A single turn carries every row of the set below to another of its rows. Some are shown first; where does it send the rows asked next?
k_688: | -30 | -14 |   2 |  -5 |  -9 |   4 |  24 | -19 |  -2 |  12 | -13 | -25 |  11 |  22 |  19 |  -9 | -11 |  22 |   7 | -21 |  -9 | -14 | -16 |  14 |
k_823: | -12 | -20 |   7 | -32 |   3 |  15 |  24 |  -8 |   4 |   9 | -19 | -11 |  29 |  15 | -13 |  -6 | -15 |   4 |  18 |  14 |  19 |   2 |   5 |   2 |
k_91: | -14 | -17 |   8 |   4 |  -1 |  14 |  26 |   5 |  -1 |   2 | -53 |  -4 |  18 |  42 |  10 |  -7 | -12 |   1 |  11 |   0 |   8 | -11 |  -4 |   9 |
k_17: |  -2 |   5 |  -9 |   5 |  -7 |  18 |  21 |   3 |  22 |  19 |   2 | -11 |  -1 |   9 | -17 | -27 |  10 |   6 |  18 |  -6 |   3 |  24 |  -5 |  -3 |
k_210: |  -8 |   6 | -22 |  15 |  -7 |  18 |   1 |   7 |  39 |   6 | -25 |  -3 | -10 |  13 |   8 | -27 |  -8 |  23 |   2 |   3 | -13 |  10 |   2 |   1 |
k_821: |  24 |   2 |   3 |   5 | -14 |  14 |  11 |   3 |  34 |   2 | -16 | -10 |   4 |  35 |   5 |   1 | -12 |   3 | -12 |   7 |  -3 | -25 |  11 | -23 |
k_217: |  -7 |   5 |  23 |   5 |  14 |  21 |   4 |  10 | -29 |  15 | -11 | -19 |  15 |  30 | -10 |  -2 |  17 |  -5 |   5 |  13 |  16 |  -9 |  -2 |  -8 |
k_247: | -13 |   1 |   7 | -28 |   1 |  20 |  13 |   7 |   8 | -11 | -10 | -19 |  12 |   5 |  22 |  -6 |   9 |   0 | -36 |   7 |  -9 |  -2 |  -1 | -40 |
k_515: | -27 |   6 |  -4 |  -4 |   1 |  11 |  32 |  -3 |  55 |   3 |  10 |  -5 |   6 |  13 |  11 | -10 |  -8 |   0 |  -7 |   1 |  -3 |  -4 |  -1 |  -6 |
k_432: | -27 |   1 |  -7 |  19 |   6 |  -1 |  -2 |  -8 |  12 |   9 | -14 | -28 | -11 |  28 |  -8 | -16 |  20 |   9 | -14 |  -5 |  -3 |   6 | -14 |   0 |
k_909: | -14 |   7 |   6 |  15 |   1 |  26 |  11 |  13 |   6 |   8 | -32 | -31 |  14 |   2 |  13 |  11 |  -1 |   4 |  33 | -12 |  10 |  -3 |   3 |   9 |
k_520: |  16 |   3 |   3 | -22 |  15 |  22 |   5 |  10 |   5 |   5 |   5 | -13 |  16 |  34 | -12 | -12 |   4 |  -4 |  13 |  19 |  -7 | -25 | -12 |  -6 |
k_897: | -21 |  13 |  11 | -16 |   2 |  15 |  16 | -14 |  10 | -25 |  23 | -13 |  25 |  30 |  22 |  -8 |   0 |  -1 | -20 |  14 |  -7 |   2 |  -3 | -14 |
k_34: |  -3 |   1 | -15 |  -8 |  14 |  22 |  -5 |  10 |  27 | -10 | -10 |  -5 |   9 |  26 |  10 | -16 | -13 |  17 |  -4 |  20 | -23 | -34 | -11 |   3 |
k_361: |   2 |   1 |   7 |   0 |   0 |  11 |  11 |  -9 |   7 | -13 |   4 |   1 |  21 |  -1 |  17 |   6 |  -8 |   6 | -27 |  18 | -42 |  -5 |   3 | -27 |
k_506: |  -9 |  -2 |  19 |  19 |   7 |  23 |   4 |  -7 | -12 |  16 | -16 | -27 |  26 |   2 |   8 | -17 |   4 | -16 |  -5 |  41 |   9 |  -4 |   2 |  12 |
k_538: |  -7 |  11 |  -1 |  13 |   7 |  10 |  21 |  -3 |  24 |  -7 | -25 |   5 |  14 |  -8 |  11 |  12 |   0 |  -2 | -17 |  23 | -19 |  21 |   7 | -25 |
k_419: | -23 | -16 |   5 |   9 | -10 |   8 |  12 | -15 |   2 |  -1 |  14 |  -3 |  18 |   4 |  41 |  14 | -12 |  16 |  -3 |  -9 | -19 | -11 |  -9 |  -7 |
k_206: |  -8 | -11 |   5 |  25 |   0 |  15 |  17 |   8 |  10 |  -5 | -40 |  13 |  19 |  17 |  28 |  24 |  -8 |  -4 |   4 |  14 |   9 |   2 |   2 | -12 |
k_698: | -13 | -26 |  24 |   8 | -10 |  37 |   8 |  16 |  -1 |   7 |   2 | -18 |  26 |  20 |  14 |  -8 | -21 |   0 |  14 |  -3 | -17 | -12 | -18 |  13 |
k_882: | -29 |  -4 |  18 |  14 |   1 |  22 |  17 |  -1 | -19 |  21 |  13 | -17 |  10 |  11 | -14 | -18 |  16 |   4 |   0 |  -4 |   9 |  11 | -11 |   0 |
k_794: |  -9 |  -9 |  18 |  -1 |   0 |  51 |  -5 |   3 | -11 |  23 | -20 |  -6 |  33 |  18 |   3 |  -5 |  -7 |  -6 |   7 |  36 |  -9 |  -6 |  -4 | -18 |
k_653: |  -4 |  12 | -16 |   0 |   2 |  27 |   4 |  11 |   7 | -16 |   6 |  -5 |   4 |   6 |  34 |   7 | -19 |  28 |  -8 |  21 |  10 | -10 |   3 |  -1 |
k_811: |   8 |  12 |   0 |  22 | -15 |  18 |  20 | -13 |  15 | -16 | -22 | -17 |  11 |  25 |   0 |   5 |   3 |   6 | -21 |  15 |  16 |  22 |  -5 | -24 |
k_995: |  -6 |   5 |   1 |  14 |   3 |  15 |  16 |   3 |  -1 |  21 | -56 |   1 |  16 |  14 |  22 | -10 |  -4 |  -1 |  -8 |   6 | -35 |   6 |   1 |  -7 |
k_970: | -29 |   9 |  -6 |  11 |  -6 |  40 |  12 | -15 |  -7 |  14 |  -4 | -15 |  25 | -20 |  -2 | -10 |   9 |  14 |  16 |  -4 |  -4 |   0 |   9 | -12 |
k_38: | -10 |  -7 |   0 |  -4 |  -8 |  26 |  24 |   7 |  15 | -10 | -24 | -15 |   9 |  -3 |   5 |  -7 |  10 |   1 | -40 |   4 |   0 |  12 |  -8 | -40 |
k_402: | -22 |   2 |  -7 |   6 |  13 |  15 |  26 |  -8 |  -3 |   8 | -22 |  -5 |  27 |  -1 |  18 | -10 |  -3 |   7 | -14 |  -4 | -46 | -20 | -16 |   1 |
k_739: | -19 |  -8 |   5 |   6 |  15 |   7 |  -6 |  10 |   0 | -10 | -13 | -10 |   7 |  51 |  -6 | -24 |  15 |  -8 | -17 |   7 |  -9 | -16 |  -3 |   0 |
k_722: |  -4 |  -2 | -12 |  14 | -10 |  33 |  10 |  17 |  14 |  -9 |   0 |   6 |   2 |  10 |  27 |  -3 | -26 |  24 | -13 |  26 |  11 |  11 |  -2 |  -1 |
k_683: | -12 |   1 |  12 |  24 |  -5 |  20 |   6 | -14 | -18 |  11 |   1 | -29 |  23 | -10 |   8 | -28 |   8 |  -5 |  -4 |  16 |   2 |  -5 |  13 |  13 |
k_225: |   1 | -22 |   3 | -22 | -16 |  12 |  20 | -18 |  -3 |  14 | -11 | -20 |  22 |   9 | -15 |  -9 | -16 |  19 |  14 |  -2 |  11 |   1 |   7 |  -3 |

k_402 turns into k_432
k_688 turns into k_210
k_538 turns into k_217
Now find these:
k_811 turns into k_794
k_247 turns into k_683
k_821 turns into k_698
k_520 turns into k_419
k_225 turns into k_722

A single turn carries every row of the set below to another of its rows. Some are shown first; where does it send the rows asked next?
k_340: | -15 |   2 | -12 | -12 | -10 | -16 |  14 |  17 | -14 | -19 |  10 |  -6 | -12 |  -7 | -13 |  27 |  -7 |
k_540: |  -2 |   0 |  -3 |  27 |  -2 |  19 | -19 |  -2 |  -1 |   8 | -18 | -14 |   8 |  13 |  -1 |   8 |  24 |
k_531: |  -5 |  -4 |   7 |  28 |  -1 |  11 |   6 |   0 |  -8 |  -1 | -10 | -37 |  -3 |  15 |  -4 | -19 |   9 |
k_926: |   5 |   3 |  -8 |  13 |   1 |  19 |  12 | -14 |  11 | -33 | -30 | -10 |   8 | -28 | -17 |  22 |   6 |
k_852: | -12 |  -1 |  -8 | -12 | -10 | -17 |   8 |   5 |  39 | -22 |   1 |   8 |  -8 |  -5 | -18 |   8 |  17 |
k_848: |  -5 | -16 |   1 | -11 |  17 |  21 |  22 | -19 |   0 | -30 |  -4 |   4 | -11 | -15 | -34 |   9 |  -4 |
k_745: |  18 | -34 |  -4 |   9 |  -2 |  28 |   5 | -15 |  -3 | -25 |   2 |   2 |  14 |  -3 | -11 |  -6 |  -6 |
k_908: | -11 |   7 |   4 |  34 |   0 |  25 |  -2 |  -8 |   3 |  -8 | -13 | -22 |  -2 |  13 |  16 |   2 |  13 |
k_425: | -19 |  -2 |   1 | -19 |   5 |  -4 |  21 |  -2 |   8 | -25 |  17 |   0 | -27 |  12 |  -8 |   5 |  -8 |
k_761: |   5 | -23 |  -2 |   7 | -11 |  11 |   2 |  -1 |   3 | -17 |  21 |  -2 |   0 |  24 |  13 | -12 |  -7 |
k_680: |  -4 | -14 |  -6 |   9 |   6 |  19 |   8 |  -2 | -29 | -15 | -10 |  -7 |   5 | -23 | -32 |  23 |   1 |
k_740: |  -1 | -17 |   0 |  12 |   7 |  21 |   2 | -14 |  22 | -15 | -18 |   6 |   8 | -17 | -34 |   2 |  26 |
k_723: |  14 | -22 | -12 | -15 | -15 |  -2 |  14 |  -1 |  12 | -37 |  13 |   6 |   3 |  -3 |  -6 |   4 | -14 |
k_748: | -20 |  -5 |   1 |  19 |   0 |  12 |  -1 |   9 | -30 |   3 |   9 | -15 |  -8 |  14 |   0 |   8 |   4 |
k_662: | -18 |  -7 |   6 |  19 |  -1 |   9 |  -7 |  -1 |  23 |   2 |   3 |  -2 |  -7 |  20 |  -1 | -11 |  28 |
k_187: |  -7 |  14 | -14 |  -5 | -17 | -19 |  -7 |  15 |  17 |  -8 |  -4 |  -9 |  -5 |  11 |   3 |  22 |  12 |
k_126: | -11 |  20 | -10 |  -2 | -15 | -14 |  12 |   7 |  23 | -29 |  -5 | -13 | -12 |   1 |  12 |  20 |   1 |
k_939: | -17 | -14 |  11 |  10 |  18 |  30 |  10 | -16 |  -8 |  -9 |   8 |  -6 | -18 |  18 |  -8 |  -8 |   2 |
k_297: |  10 |  -8 |  -5 |   8 |   0 |   7 |  19 |  -7 |  -1 | -25 | -26 | -27 |   8 | -26 | -36 |   0 |   3 |
k_318: |  11 |  -1 | -16 |   1 |  -5 |   5 |  -4 |  -3 |  10 | -17 | -28 |  -4 |  14 | -23 | -28 |  28 |  15 |
k_141: |  -6 |   8 |  -7 |  -7 | -15 | -26 |  20 |  14 |  11 | -22 |  -2 | -29 | -11 |   2 |  -8 |  -1 |  -3 |

k_748 turns into k_340
k_297 turns into k_531
k_662 turns into k_852
Now find these:
k_540 turns into k_187
k_908 turns into k_126
k_848 turns into k_939
k_723 turns into k_745

